The rows of Y fall into 4 groups, which share some directions, and each row is roughly a mix of its group's hidden directions.
Y:
0: -212 -171 -252  194 -168 -267   92  206  179 -108
1: -123  -72 -294 -281   26  -83  336 -207  100 -104
2: -117  121 -348   74  166   18 -137 -372   10  171
3:   54   13 -146  169  170 -135 -494  126  -15  -96
4:   17  -74 -106 -173  106 -277 -446 -160   14  -98
5: -174 -146  -63 -138  315 -120 -234  -25 -355  -20
6: -216 -107  183 -308  286 -117   -9  144   25 -256
7:  227  215 -124  313  108 -250 -112 -160  213  -23
8:   19 -174 -345   48 -131  261  241  120 -105 -221
9: -164  228   -4  357 -252   57 -158  -43   89 -250
10: -125  -97   39  143  -38 -187 -358  -89 -379  -79
11: -216  -43 -188   16  224  114  119   38  446  -92
12:   70  -50    5 -358  -99  -37  408 -192  -89  106
13:  311 -327  159 -169   -6 -183  238   87  -77  -90
14:  331   49 -152 -205   -1 -339 -200   29  156 -111
15:   92  -81 -436  104  123   98 -303    1 -183   59
16:  188   62 -468  -23  141  -60  211   48 -141 -143
17:  107   15 -160  -96  369  -83  164  -28 -382  -81
18:   -5 -227  342  121  209   22  -56   77  339 -136
19:  296  276  136 -129  178  -21   74  130  -28 -340
20:  417  210   84  -35 -279  175   60  -39  136 -105
21: -326 -288   20  213   36  296 -149  125   88  -23
22:  -10 -448  112 -221 -110  -93   84   45  -54  272
23:  191   93   74   67  -51   34  172 -291  424 -131
24: -241  -26  328 -156  125 -281  -28  241  -25 -159
25:  384 -206   93  206   37 -240  -23    8 -232  125
26:  -90 -238 -153  -21 -224   -6   58  -53  -93  464
27:   60   28 -140  245  212  -64 -436   -9 -115  181
28:  268  -79   21  -96  134 -273 -147 -174 -365   63
29:  -28   62   32  218  -31  426  -85  351  -52  -30
30:   61  332 -151  242 -116  131  209  205  -44 -236
31:  -85  -28 -164  215  112 -228  197  289  198 -250
32: -125  131 -148 -195 -379  -44  270   46    0  237
33:   82  151  184  251 -145 -185   59 -335  229 -139
34:  -35   77 -204  280 -102 -189 -118 -200 -135  352
35:  180  -23  328  201  146  275  128  260   80   36
36:  -88  379 -205  151  255  -77 -132  215 -104   90
37:  406 -176  -21   79 -106 -199  208 -211   45 -162
38:   77 -159 -181 -292  -66   11  202  412  -11   70
39: -123   11 -139  199  229 -146  207 -130  141 -377
40:  -27  332 -114 -102 -136  -80  263 -147   28 -344
41:  283  162 -149  -59 -372 -290   16  -94  -57  -59
42: -350   29  151  264  -46   86 -349   -6  151   -1
43: -129   -1  126 -257  326 -118 -187  134 -214  227
44:  182  134  208  183  203  147  376  132  135  -31
45:  151 -104 -393  -54  226  -65  232 -183 -176   71
46:  266 -216 -280  212   26  145 -157  168  -35  230
47:  -91 -139  277 -107 -252 -126 -105 -170 -358  -75
48:  101   60 -268  292  216  -54  114 -257   68 -256
49: -105   14 -205   34  263  -96 -264  -26 -390  120
50:   55  272 -126  327 -142  -69  -94  -88 -238  268
51: -245  172  -74  -21   83  177 -104  307  150 -328
52:  -39  -62  121  117 -118 -372  283 -207 -161 -187
53:  144  229 -147  -11  377 -146 -185   97  107  237
54:   78 -405 -204 -199  125   88  109 -267   42   99
55:  -31   64  -12 -221 -292   53 -238 -251 -277  177
56:   57   83  100 -170   17 -177 -109  -94 -486 -178
57:   33  414   18 -111  -95 -166  143 -289  -30 -207
58:    4 -116 -108 -137  262 -124 -147 -190 -345  255
59:   17 -215  166  -20   -3  252  268 -211 -165  296
60: -314 -247  157 -143    5  -98 -208 -169  166 -237
61:  242  -54 -235  172  221   50  174 -210  279 -141
62:   15  204  -34  -92   38  363  311  -65 -249  149
63: -189 -129   24  -37  356 -103   85  -41  245 -331
64: -162   22 -231   19 -350  -92  -49  191 -345  -21
65:   28  -52  108   58 -462   73  282 -208  -97   21
66:  -39  167 -151   56  261 -170 -200  -35 -344  240
67:  -88  -69 -211  -33  122  -74 -421  280   20 -186
68: -232   80  330  -72 -156  -55 -246  252  171  122
69:   91   -2  -47  214  419 -221 -198  -38  184  121
70:  315 -190 -201  -50  207  -11 -283  -93  155  187
71:  129 -116  -22  -16 -282   58  365   30  177 -300
72:  -52  -61  -64 -284  344 -230   -9  -28 -238  223
73: -125 -250  226  239 -145  -31  -68  342  126 -155
74:  234  258   12  165  -59 -170 -183 -314 -182  152
75:  188 -112 -214  263  -76  -81  367  109 -149 -160
76: -181 -151  102 -242  474   91   53   60   43   65
77:  -33  442   86 -336   92 -126 -122   -7  -41  112
78: -110  219   78 -339 -205  -18  292   -1   75 -235
79: -140 -365  161  -10 -318   97  156  236   -4  -14
80:  -33  222  113 -315   62 -403   36   39 -145  132
81:  -11 -220  219  271 -167  214 -297  -38  192   -2
82: -255 -259   74 -138 -182   51  245  303   10 -160
83:  169  201 -204  267  127  162 -115 -277  205 -116
84: -154  110   22 -157 -141  -78 -199  266 -387  150
85:  127  316 -163   -5   45 -214  167 -304 -145 -193
86:  -31   99 -203  149  301  -42   86 -329 -175 -238
87:  -40   68  -46 -173 -112  309  -65  -22 -442  152
88:  115 -264  230  206 -202 -276 -211  167  -34  -14
89:  119  -89 -150   20  435   61   88 -343  -77  -20
90:   41  164  -57 -116  151  320  303 -248   53  209
91:  310  183 -250   88  -32    9  187 -199  261 -162
92: -138    9 -102  -10  310   71   15 -110 -335  338
93: -173  398   59  -24  274  -83  128  265   89   13
94: -125  343   21   82  124 -323 -156   87 -275   36
95:  -90 -327   78 -183  -94  -14   52  411  -74  169
96:  -70   86 -252   65  -16  -19  274 -166 -232 -364
97:  133  -28 -336 -235 -114  -17  332 -175  -38  166
98: -103  -59 -333 -269  155  219   46 -193  -12  247
99:  -12  294    0  167   29 -302 -201  -39 -296  184
100:  204  145  155 -175 -174 -285  230 -207   -4  212
101:   37  416  -83  128  -28 -269  -54   -1  256 -174
102:  -63  -20  207  -14  204  115 -464 -175  134   57
103:  126  252  148 -379  283  -54   10  130  -80 -134
104:  252  197   -5  123  239 -160 -141 -357   73  130
105:  176 -108 -110  146 -224  290  178 -218   42  279
106:  165  -55 -206    3  -89 -320  155 -175 -195  306
107:  -19  -11  500  -22  -57 -112  -48  -43 -102 -297
108:  255 -170  362  135  229 -139 -144   68  155  -74
109:  -64  -47   56 -140  173  379  -49   13  234 -331
110:  177  268   -5  -93 -194   74 -354  100 -271   76
111:  117  102  436 -108  -93  -31 -117 -125 -299 -124
112:   67   42 -140 -110   80  187 -311  148 -289  297
113:  -96  290  -10  359  -37  -58 -122  -20 -273  230
114:   64 -302   10  223 -276  -71  -82  226 -218  195
115:   12 -159  -60 -129   52 -379 -344 -146 -152 -120
116:   70  -61  234  252 -268 -345  170  101   30 -109
117:   78  187  -20   59   -9  216  125  325 -394  -27
118:  -71 -237   19  -60  250  132   17 -233 -233  340
119:    5  124   15   42  179  260 -389 -262  180  -17
120:  -16   81   27  126  432  -54 -318  145  125  138
121:  -28  -46 -187 -163  367  -20   65 -324  242   41
122:    6 -160   16  115 -127 -170 -294 -230 -377   61
123:   26  324 -216 -208  139 -126  174 -167 -213 -186
124:  130  227 -161 -310   99  -81  288 -122   61 -247
125:  362   65 -175   26   60  223   77 -242  291   21
126:  189   73  360 -100 -144 -123  -47 -373  -75   81
127:  -91 -251  -12  268  -37  -24  184  166  400   53
128:  -23  174 -202  169 -135   21  396   38  280  116
129: -155  184   17   37 -457   10  200  235   33   71
130: -326  159 -142  106  -47 -299   52   96 -207  246
131:  272 -303   11  205  204  -82  113  158 -190  199
132:  -24 -205  -90  -84 -250  178   14  458   46   73
133:  103   12 -267 -155  -23 -210  -50 -182 -412  115
134: -134  163  307 -101 -389   65  107 -158   82 -148
135:  191  307  -13   55 -138 -175  167 -157  -83  356
136: -306  128  -41  126   18  293  -54   -4  193 -340
137:  215   67  -46 -180  173  -76  -36 -414  189 -199
138:  224 -138  216  -45  311   65  202 -236 -177  150
139:  270  183 -166   71  105  100   26  109  409  173
140:  -78  -59  402  119 -165   59  359   17 -114 -106
141: -110 -186   17   10   48  432  225   88  269  -56
142:  -58 -359   94  166 -265  281  -59  -71   77 -191
143: -362  -17   70 -111   61   61  108  434 -118  -15
144:   91 -177 -147  -18  168 -460 -208 -124   41  -87
145:  272 -156   57  -62   29  128  139 -208  275  329
146:   95 -301 -133  182  342  -20 -174  141    2  227
147: -185  185   59  392   97 -250 -175  129 -153  -33
In each list below, one row fits none of the groups, and each other row fits one group, some only roughly. Which row is it?
    Q_565:   42  208 -384  128 -184  -56 -189  295  -31   -4
    Q_490:  234  -57   84    0 -445  -45  272  106  131  -51
    Q_657:    1   45  -87 -231  175   19  -91 -398  329   13
    Q_555:  -74  117 -385  138 -235 -257    0  212  120  -56
    Q_387:  308  272   23  202 -163 -196 -102  -98   85  259
    Q_485: -138   48 -397 -117  242   57  125   15 -300  -95
    Q_552:  240  -52 -222  355 -138  205 -182   28  -87 -177
    Q_845:  281  -29    4  363  -10 -197 -230 -118   85  212
    Q_469: -197  -99 -413    4 -121 -279   35   91 -206  -81
    Q_296:  214   -8    1 -420  191 -305   75  -74   53   63
    Q_57: -232   99  318  226  219   81  -25  159  256   89
    Q_420:   36   83 -182  382 -148  184 -281  146  118 -108
    Q_411:  -16 -188  119 -375  253 -181   50 -217   76 -164
    Q_642:  330  152  -93  -13    7 -228 -268  116   95  287
 -> Q_552
    Q_231:  -18   70  177  -18  -88 -189  -29   41 -450 -291
    Q_516:  292   64 -124   49  174 -254 -256   90  296   81
    Q_969: -140   83 -118  135  311  296  224 -201  -96  164
    Q_750:  133 -237 -194  363  -30   44  187   30  246 -164
    Q_460:  226  213   85   66  159 -122  -25 -121  174  419
    Q_317:   45 -284  -30   43   35  -31 -372  119  149 -328
    Q_467: -183   53   45  423  -63  338 -128   93   91   14
    Q_758:  146  239  156 -174 -336 -184  243   12   84 -152
    Q_54: -146   75 -200  -53  174  420   -8 -178   51 -243
    Q_802: -197 -239 -337 -144  213  -75  216 -147  -37  135
    Q_378:  278  -39  -28 -181 -350  -56  235  -92  233 -117
    Q_889:  139  348 -324  122   -6 -154  -43   56 -143  245
    Q_832:  -20 -135  287 -203   89  -94 -198 -369   -5 -187
 -> Q_969
    Q_431:  169   73 -368   86  -20  409  -85   96   84  -44
    Q_803: -156  183  -30  -69 -498  146   13 -171   -6   82
    Q_31:  -45  226 -175  155 -214 -234  219  148  238 -185
    Q_308: -214 -254  155  -46 -135  294  311 -137 -112  -16
    Q_275:  -16  131  159  103  -29 -248 -243 -340  226 -166
    Q_180:  179  449   -3   74   58 -219    7 -242   53  132
    Q_566:  -81  182 -261   57 -305   47  366   68   90 -128
    Q_360:  145  315  136 -238   44 -190   26 -146  162 -297
    Q_940:   26   72  295 -137  181  351  179 -258  -21   51
    Q_410:  332   26  179  -51  -85  194  141  360  -10 -172
 -> Q_180
    Q_160:  -61  192 -172 -323  -66 -116 -161 -324 -212  -31
    Q_115:    0  294 -247 -241  -11 -193  162 -301   93   40
    Q_610:  126 -191  263 -230 -140 -136   52   -8  300 -254
    Q_921: -114  -91  155  325 -106  418   88   -7  115  109
    Q_925:  279  179  138 -113   59 -109  243 -199 -221 -256
    Q_148:  -75   77  302 -133    7  156 -416   16  113  195
    Q_80:  -85 -342   32 -155  244  319 -102 -136  157  -73
    Q_688:  247   68 -158   -9 -335 -117  122 -254 -187  197
    Q_12: -250 -104 -193   -7 -205  229  123   84 -275 -258
    Q_773:  174  413   76 -182  131  294  -65   11 -146   25
    Q_75:  181   60  -61    5  131   13 -185 -145  478  169
    Q_531:  134  232  -51  292  -77  141 -302 -212 -201   86
    Q_133:  271  109  -12 -220 -156  159  208  -22  376   38
    Q_641: -194 -242  396 -128  -15  289   16  -92  -88    2
    Q_586:  188  -66 -100   57 -292 -200 -179  179 -341  103
 -> Q_925
    Q_769:  131  270 -355  -98   37  120  -51 -192  190  229
    Q_418:   14 -444   43  219  -17 -268   60  157 -144   39
    Q_37: -193 -243  493   34   12   56  -35  -82  114  -69
    Q_616:   51 -104  -46  155 -141    8 -309  325 -137  300
    Q_214: -143  115   75  304 -241  117  342  -48   89 -198
    Q_808:   91  -81  298 -310 -206  137  139  251  119 -108
    Q_276:  165   49  147  265  -92  150 -177 -323  268   96
    Q_904:   61   70  124 -261  136 -144  -98 -477    5  -34
    Q_652:  300  204 -409 -113 -182  -81  113   14   54   44
    Q_976: -129  172  263 -465  123   11   64 -101   41   84
 -> Q_214
    Q_640:  113  224   93  204 -301    1  -98  385   76   47
    Q_273:   36  154    1  227 -376  -82 -169  328   92  -10
    Q_15: -137   79  -88   60  -37 -113  407 -158  353  -63
    Q_886:  250  -17 -160 -210  184 -170   13 -241 -274 -201
    Q_192:  190  217   97  228 -353    8  -66 -179  246  -54
    Q_113:  100  197 -274 -321  167 -197  144  -13 -165  167
    Q_3:  208  133 -243   18   20   34 -360  257 -143  178
    Q_154:  -97 -376   74 -180  225   69 -159  -94 -302   11
    Q_394:   48  300 -219  -74  183  366   89  -60  146  152
    Q_24: -144 -257 -116 -250  197  317  189  108  -82 -117
    Q_102:  265   11  251  272 -303  102  -78  227  -37   32
 -> Q_886
    Q_859: -339  200 -168  308  142 -116 -185 -149   18  -31
    Q_602: -115   80   75   21  109 -190   -3   97 -460  274
    Q_88:   51 -117  188  141   80   92 -185  132  481   12
    Q_923:  251  167  122   17 -299 -355  216   -2  -24   21
    Q_222:  185   90  239  -54   78  -81  -76 -180  430  176
    Q_765: -185 -178  224 -340   -3 -137   86   24  -53 -329
    Q_661:  -20 -221 -359  259  -94 -104  262  -24 -186   27
    Q_455:  206 -214  108  -44  258   49  -58 -343  -30  276
    Q_206:  169 -315  -30  150   55   45 -279 -271  -23  247
    Q_224:  113 -258    1 -140   74  315 -112  206  172  285
    Q_71:   61  -71 -131  149  308 -342  176 -215 -144 -108
    Q_370:    5  -44 -285   18   53 -300  258   38 -296  192
 -> Q_602
    Q_127:  253  222   43 -337  -26 -114  -79 -263  111  198
    Q_397:  199  217   91 -114 -365 -196  -62  -91   37  276
    Q_121: -122   40 -199   56 -120  308  387   39  -92  203
    Q_963: -137 -359  277 -104  203 -237   54  165  -52  -63
    Q_504:  230  312 -141  -86 -137   22  356  132  -67 -155
    Q_658:  356   53 -191    6  121 -126 -122 -120   15  379
    Q_527: -143 -211   43   -6  329 -222  219   74  -45 -299
    Q_161:  -39 -207  471   62 -124  189   79 -149  133   45
    Q_298: -173  163  191   25  136 -223  -41 -154 -381  191
    Q_778:   39  -28  149  247  -23 -419  -13 -204 -234  108
    Q_729:  351 -289  168 -105  248   60 -199 -132  -22   26
    Q_741:  392  137 -151  198  -36 -140 -226  -57  -55  238
    Q_830:  334   55 -267   87  108 -128 -246  -62  232 -173
    Q_868:  335 -119  -31 -404  165  -79  141 -157  -19  -25
 -> Q_830
    Q_173:  -67 -156  -87   28  -79  295 -239  -30  277  323
    Q_521:   10 -101  382 -104   92  119 -196 -108  215  289
    Q_135:   -5   75 -128  166  142  491 -231   11  -14   71
    Q_603: -197 -343   10  126    5  215   82  325 -191   54
    Q_992:  147  -29   80  356   73  144 -210  219  120  285
    Q_985:  -60 -280 -222  234  227  -31  134  156 -298    4
    Q_629: -120  184  -36 -271 -107  214  228   88  199 -300
    Q_393:  -28 -117  276  -21   79  198 -339   97  122  306
    Q_849:   74   96   59   66 -127   67  382   52 -422    9
    Q_108:  175  136  -42   36  292 -100  103 -248  385  -35
    Q_560:   50 -379  -46   31  -92  314   65  249  216   21
    Q_633:  -16   79  214   -9 -305  115   96   39 -446  -32
    Q_781:   70  422 -300   46 -134   60  179  145   73  118
    Q_792:   26 -111  -21  106  -98  216  303  357  -26 -262
    Q_543: -142  -64 -284  126 -176   98 -193  238  329   79
 -> Q_992
